[631 573 388 682 629 223 587 543 451 463 464 440 379 537 418 495 461 382 518 500 409 383 535 428]
[390 658 795 370 536 415 267 686 258 561 845 573 546 640 530 400 455 675 229 446 427 403 762 473]
[675 546 455 551 516 538 537 429 501 525 411 421 511 389 481 546 512 523 576 432 453 497 491 562]
[158 562 692 387 770 614 488 551 557 811 573 616 262 607 553 283 381 593 628 337 399 452 667 576]
[736 473 415 366 556 529 820 187 619 306 449 388 661 217 509 702 730 621 687 379 562 746 637 533]
[646 519 313 705 472 333 496 588 451 415 346 455 518 512 430 508 425 361 426 603 495 417 375 384]
[306 503 646 407 482 455 477 584 466 503 580 624 462 612 591 485 507 605 448 514 551 450 571 452]
[393 750 662 430 634 422 552 427 530 703 514 579 253 358 453 474 416 626 653 419 379 396 766 609]
[649 309 522 486 424 401 362 599 335 365 605 398 729 634 626 543 544 487 283 480 516 443 377 440]
[511 652 575 451 429 753 378 439 511 675 495 532 444 435 435 424 450 589 634 495 483 504 552 627]
[688 314 465 476 483 323 428 583 296 284 610 345 779 608 572 636 617 474 226 416 494 428 425 430]
[516 583 420 537 406 587 508 396 626 616 322 455 405 333 464 560 492 456 675 570 497 496 402 595]
[554 691 361 675 251 720 353 519 587 527 366 599 484 411 315 373 447 471 521 751 545 523 336 520]
[242 275 482 441 540 358 465 648 407 594 573 502 301 708 527 369 447 254 438 466 375 419 497 432]
[558 676 503 548 329 586 512 493 595 298 466 596 649 399 394 594 550 665 415 662 692 643 585 438]
[299 230 429 471 766 476 640 472 599 681 473 437 321 625 607 420 454 299 632 320 389 519 415 500]
[782 445 233 700 485 326 597 492 516 348 345 427 567 478 400 580 533 376 447 550 486 509 353 406]
[706 505 452 329 461 681 549 328 439 416 659 378 708 351 386 504 620 503 482 415 453 816 630 471]
[576 612 456 440 473 536 580 321 550 550 360 471 394 313 467 596 533 533 718 440 515 525 543 632]
[574 567 575 342 329 889 298 355 457 577 608 471 642 349 514 443 554 586 547 464 514 623 423 688]
[553 525 634 332 495 554 367 454 350 557 614 436 586 547 667 531 549 636 396 395 458 365 447 628]
[402 326 372 625 655 461 551 602 586 541 477 564 373 661 501 411 466 306 534 503 462 501 382 387]
[595 476 418 641 737 310 664 447 517 575 388 441 332 405 456 480 454 352 687 431 346 454 544 514]
[495 649 600 380 322 794 251 530 441 541 625 539 594 490 416 382 452 564 422 559 542 628 586 585]
[604 734 446 633 775 270 763 469 528 469 509 540 275 388 211 428 491 403 660 460 369 610 835 390]
[471 506 461 701 740 042 780 611 531 417 406 536 335 586 468 594 420 472 509 528 503 377 637 310]
[397 796 641 620 376 696 320 630 539 458 564 754 551 566 356 355 389 669 375 744 658 545 576 471]
[266 518 623 338 160 856 220 597 442 535 708 631 552 587 392 344 487 437 376 630 566 720 571 441]
[352 502 560 433 651 442 674 473 614 539 496 514 376 470 536 510 486 540 652 433 488 528 672 491]
[456 634 620 567 447 245 433 656 378 450 555 564 493 553 536 583 447 596 371 552 504 332 607 489]
[525 176 413 293 562 614 676 273 600 519 444 346 575 404 720 628 688 479 669 309 549 564 314 588]
[558 556 454 609 188 575 396 531 602 276 373 570 749 469 496 679 587 611 350 737 740 514 310 479]
[707 415 491 418 445 559 473 404 368 418 551 345 690 428 584 544 569 551 445 424 488 533 403 545]
[498 353 418 403 652 451 682 302 580 675 283 330 296 345 602 580 500 378 764 335 382 384 370 651]
[541 482 484 516 634 480 620 402 597 538 393 478 481 472 545 501 466 574 597 411 519 495 502 532]
[396 457 598 405 297 634 334 563 467 365 636 552 725 634 580 547 560 612 234 634 704 517 445 459]
[301 485 599 419 437 623 439 524 621 534 503 605 469 507 545 495 480 592 508 559 570 524 523 526]
[508 471 426 681 519 358 480 583 466 552 390 491 409 596 520 464 428 404 517 562 422 252 364 532]
[598 527 519 580 553 477 573 458 577 491 376 502 556 445 640 614 510 663 488 495 561 418 357 606]
[339 168 372 486 408 477 426 654 457 490 549 469 446 690 496 400 448 185 448 556 442 561 364 331]
[399 394 490 463 556 723 509 428 551 562 585 544 516 524 438 360 506 394 572 433 485 690 449 510]
[450 404 521 665 422 193 476 771 437 277 507 540 605 717 624 634 490 504 244 651 609 297 398 338]

[649 309 522 486 424 401 362 599 335 365 605 398 729 634 626 543 544 487 283 480 516 443 377 440] 0 0
[604 734 446 633 775 270 763 469 528 469 509 540 275 388 211 428 491 403 660 460 369 610 835 390] 0 0
[516 583 420 537 406 587 508 396 626 616 322 455 405 333 464 560 492 456 675 570 497 496 402 595] 0 1
[598 527 519 580 553 477 573 458 577 491 376 502 556 445 640 614 510 663 488 495 561 418 357 606] 1 0
[339 168 372 486 408 477 426 654 457 490 549 469 446 690 496 400 448 185 448 556 442 561 364 331] 0 1
[554 691 361 675 251 720 353 519 587 527 366 599 484 411 315 373 447 471 521 751 545 523 336 520] 0 0
[396 457 598 405 297 634 334 563 467 365 636 552 725 634 580 547 560 612 234 634 704 517 445 459] 1 1
[525 176 413 293 562 614 676 273 600 519 444 346 575 404 720 628 688 479 669 309 549 564 314 588] 1 1
[402 326 372 625 655 461 551 602 586 541 477 564 373 661 501 411 466 306 534 503 462 501 382 387] 1 0
[558 556 454 609 188 575 396 531 602 276 373 570 749 469 496 679 587 611 350 737 740 514 310 479] 1 1
[688 314 465 476 483 323 428 583 296 284 610 345 779 608 572 636 617 474 226 416 494 428 425 430] 0 0
[471 506 461 701 740 042 780 611 531 417 406 536 335 586 468 594 420 472 509 528 503 377 637 310] 1 1
[707 415 491 418 445 559 473 404 368 418 551 345 690 428 584 544 569 551 445 424 488 533 403 545] 0 0
[306 503 646 407 482 455 477 584 466 503 580 624 462 612 591 485 507 605 448 514 551 450 571 452] 1 1
[158 562 692 387 770 614 488 551 557 811 573 616 262 607 553 283 381 593 628 337 399 452 667 576] 1 0
[352 502 560 433 651 442 674 473 614 539 496 514 376 470 536 510 486 540 652 433 488 528 672 491] 1 1
[631 573 388 682 629 223 587 543 451 463 464 440 379 537 418 495 461 382 518 500 409 383 535 428] 0 0
[399 394 490 463 556 723 509 428 551 562 585 544 516 524 438 360 506 394 572 433 485 690 449 510] 1 0
[782 445 233 700 485 326 597 492 516 348 345 427 567 478 400 580 533 376 447 550 486 509 353 406] 0 0
[574 567 575 342 329 889 298 355 457 577 608 471 642 349 514 443 554 586 547 464 514 623 423 688] 0 0
[646 519 313 705 472 333 496 588 451 415 346 455 518 512 430 508 425 361 426 603 495 417 375 384] 0 0
[736 473 415 366 556 529 820 187 619 306 449 388 661 217 509 702 730 621 687 379 562 746 637 533] 1 1
